In the rows, 128 means zero.
The rows of D fall into 3 groups, and each row is roughly a mix of its group's hidden directions.
D:
[[120 162 123  92 119 165 154  67 101 152 132]
 [ 74 167 161 124 118 112  99  81 156 121 129]
 [186 131 138 147  86 132 175 149 133 139 165]
 [109 127 126 101 130 181 102  88  78 147 155]
 [ 69 146 180 130 104 106 122  92 134 149 107]
 [162  91 140 131 142 144 105 117 107 137 201]
 [161 179 102  98  94 147 107 126 142 124  79]
 [104 134  87 111 144 114 193 141 139 149  86]
 [123 122 131 135 150  95 118 152 179 112  61]
 [145 181 117  99 101 148  87  76 139 129 121]
 [151 146 156 132  56 151 104 163 122 131 105]
 [135 161 117  88 104 164 161  93 105 157 163]
 [181 130  86 133 117 169 119 162 119 121  83]
 [137 141 148 156 128  96 135 147 199  89 146]
 [148 142 109  84 118  95 145 151 169 124  72]
 [114 151 139 152 110  76 121 156 165  76 147]
 [112 133 119  99 125 146 151  66  93 178 114]
 [139 122  89 108 158 166 176  81 115 154 133]
 [ 99  85 155 140 130 141  76 145  76 143 123]
 [125 164 128  97 110 166 160  83 103 172 136]
 [ 89 121 165 116 108 117 133 112  67 163 159]
 [165 165  83  96 104 130 156  84 120 153 128]
 [126 112 116 102 126 159 135  98  61 174 124]
 [145 169  99 105 109 167  87 103 143 140  85]
 [137 189 111 106  85 133 165 103 111 142 101]
 [108 101 124 135 149  56 112 120 170 102 116]
 [116 133 101 142 184  90 150 108 133  93 172]
 [136 149 146 129 110 104  88 168 178 102  87]
 [143 120  94 118 195 136 114 120 174  98 112]
 [139 113 115 102 139 149 189  85 122 158 165]
 [136 159 143 112  72 165 142  97  96 161 150]
 [131  82 155 152  99 135  68 162 107 123 140]
 [141  89 100 105 125 160 135 115  69 171 144]
 [133  79 171 135 143 143  73 120 105 120 164]
 [169 128 101 126 101 151  95 163  78 127  92]
 [165 124 110 116  92 151 146 131  67 170 115]
 [ 86 133 153 101 131 157 148  64 106 156 132]
 [104 162 165 148 142  87 138 110 186 106 135]
 [122  95 113 122 158 162 141  91  81 155 171]
 [100 120 151 104 132 142 149  69  85 164 151]
 [112 118  98 129 189 109 156 110 174  99 108]
 [103 127 143 108 120 160 144  83  87 173 164]
 [145 120 131 186 110  75 103 141 140  89 149]
 [197 133 117 151 108 121 157 169 147 113 156]
 [143 132 122 135 143 129 107 189 189  92 130]
 [140  59 119 147 163 103 115 174 138 115 131]
 [139 153 131 171 104  65 133 168 123 100 121]
 [125  77 117 131 165  80 136 171 152  99 130]
 [151 103 115 149 162 132  89 182 141  82 136]
 [121 112 116  88 139 141 169  85 101 184 131]
 [168 120  94 106 135 179 158 150 116 175 130]
 [108 103 178 131  99 143 108  85 118 148 177]
 [161 137 144 137  70 158  97 151  87 144 152]
 [ 65  92 152 116 156 123 126  81 134 145 147]
 [164 140 116 151 120 145  98 193 161  96 119]
 [195 121 104 138 148 187 107 118 131 129 125]
 [123 148 118 152 133  74 131 154 179  79 124]
 [170 125 100 145 160 143 117 194 124  93 131]
 [131 134 123 131  95 140  84 187 143  77 116]
 [ 92 127 124 159 153  97 170 170 174 112 126]
 [ 69 102 158  84 163 145 117  96 124 124 134]
 [107 121 158  84 134 181  86 105 128 116 162]
 [121 122 144 181 120  81  84 128 148  85 140]
 [106 119 164  83 106 181 121 111 103 158 102]
 [119  54 154 153 156 106 127 157 106 121 146]
 [ 97 148 138 110 123  72 136 118 170 111  78]
 [168 127 110 129 113 175  93  97  83 149 155]
 [ 98 143 127 193 124  90 122 148 155  86 125]
 [ 81 128 152 102 136 150 147  64 108 157 131]
 [176 161  99 132 102 132 175 174 138 122 110]
 [121 150  93 116 126 105 191 165 145 124  87]
 [145 163 157 151  64  94 133 158 124 139 105]
 [166 133  69 129 144 162 144 140 163  96 102]
 [107 115 106 144 152 109 201  97 148 132 100]
 [ 90 125 147 107 109 125 158  72 107 180 127]
 [123  92 142 140 166 155  87 106 147 148 183]
 [ 94 170 139 129 152  93 150 111 173 108  87]
 [125 100  99 106 186 162 142  85 111 148 144]
 [153 107 169 116 126 183 110 138  88 141 169]
 [159 123 107  68 135 164 160 126 115 173 122]
 [ 89 160 127  99 141  90 118 145 159  71 138]
 [131  84 146 126 153 116 133  74 113 157 179]
 [145 137  82 145 168 102 189 100 125 135 130]
 [153 150 121 104  99 167 116  79  79 156 130]
 [ 89 112 172 142 137 119 115  74 100 131 170]
 [122 106 101 109 162 146 168  87  98 177 127]
 [153 105 133 119 123 177  79 150 160 128  82]
 [135 143 138 131 187 148 144 108 162  83 168]
 [165 107  98 119 149 172 126 132 119 156  67]
 [ 70  93 163 139 139 155  96 164 112 117 113]
 [ 73 131 169 134 131  93 110  75 123 108 140]
 [161 133 116 162  77 137 135 147  76 143 165]
 [113 147 138 103  98 155 145  75  89 173 143]
 [171 101 132  94 118 165 100 105  84 164 129]
 [116 152 170 146  74  95 117 167 132 103 102]
 [131 128 166 108  86 154 126 126 116 175  72]
 [111 112 154  90 142 182 111  86 105 147 161]
 [113 183 119 112 100 138 164  75 109 155 120]
 [118 134 117 149 125 172 155  92  84 176 155]
 [ 71  99 144 122 172 105 167 111 147 141 105]
 [144  79 138 156 188  87 136 147 144 115 136]
 [191 115 130 141  86 132 174 146 123 146 158]
 [156 131 112 143  74 174 174 115 110 154 138]
 [ 96 162 118 117 115 111 159 135 147 129  54]
 [ 90 145 116 130 130  87 206 126 118 123 127]
 [165 109 119 132 171 188 121  84 127 126 152]
 [127 138 143 151 136  91 130 148 200  86 133]
 [132 127  93 156 121  93 176 178 108  97 113]
 [140 142  72  93 139 162 128 125  78 143  96]
 [ 82 111 157 132 162 120  91 102 169  97 151]
 [145  90 144 164 167  90 139 165 162 105 143]
 [184 151 100 153  73 149 141 155 122 137 119]
 [133 117 166 121 104 155  54 161 129 118 123]
 [105 138 147  92 157 131 160  63 124 159 151]]

One row of each group comes first, with its name. Which group is each row after those in?
[ 98 159 123  97 146 122 161  58 146 141 119]	X
[101 152 153 140  82  64 126 166 130 121 121]	W
[159 151  89 166 112 152 128 189 142 112 109]	R

[ 98 120 143 110 126 141 156  87  76 163 169]	W
[ 96  95 158 110 184 123  72 121 129 119 136]	W
[196 102 131 142  88 146 142 152 108 137 161]	X
[125 150 117 136 114 181 148  90  87 177 141]	R
[170 125 120 178 105 120  90 158 113  88 152]	R
[151  70 133 141 154 112  81 166 156 111 129]	R
[ 88 130 128 114 193 128 160 106 163 103 111]	X
[152 124 128 191 117 121  95 160 128  88 163]	R
[112 177 126 135  93 134 122 178  96 141  82]	X
[139 144 137 117  80 179  94 111  81 141 149]	X
[132 126 117  97 137 156 164  96  88 184 100]	W
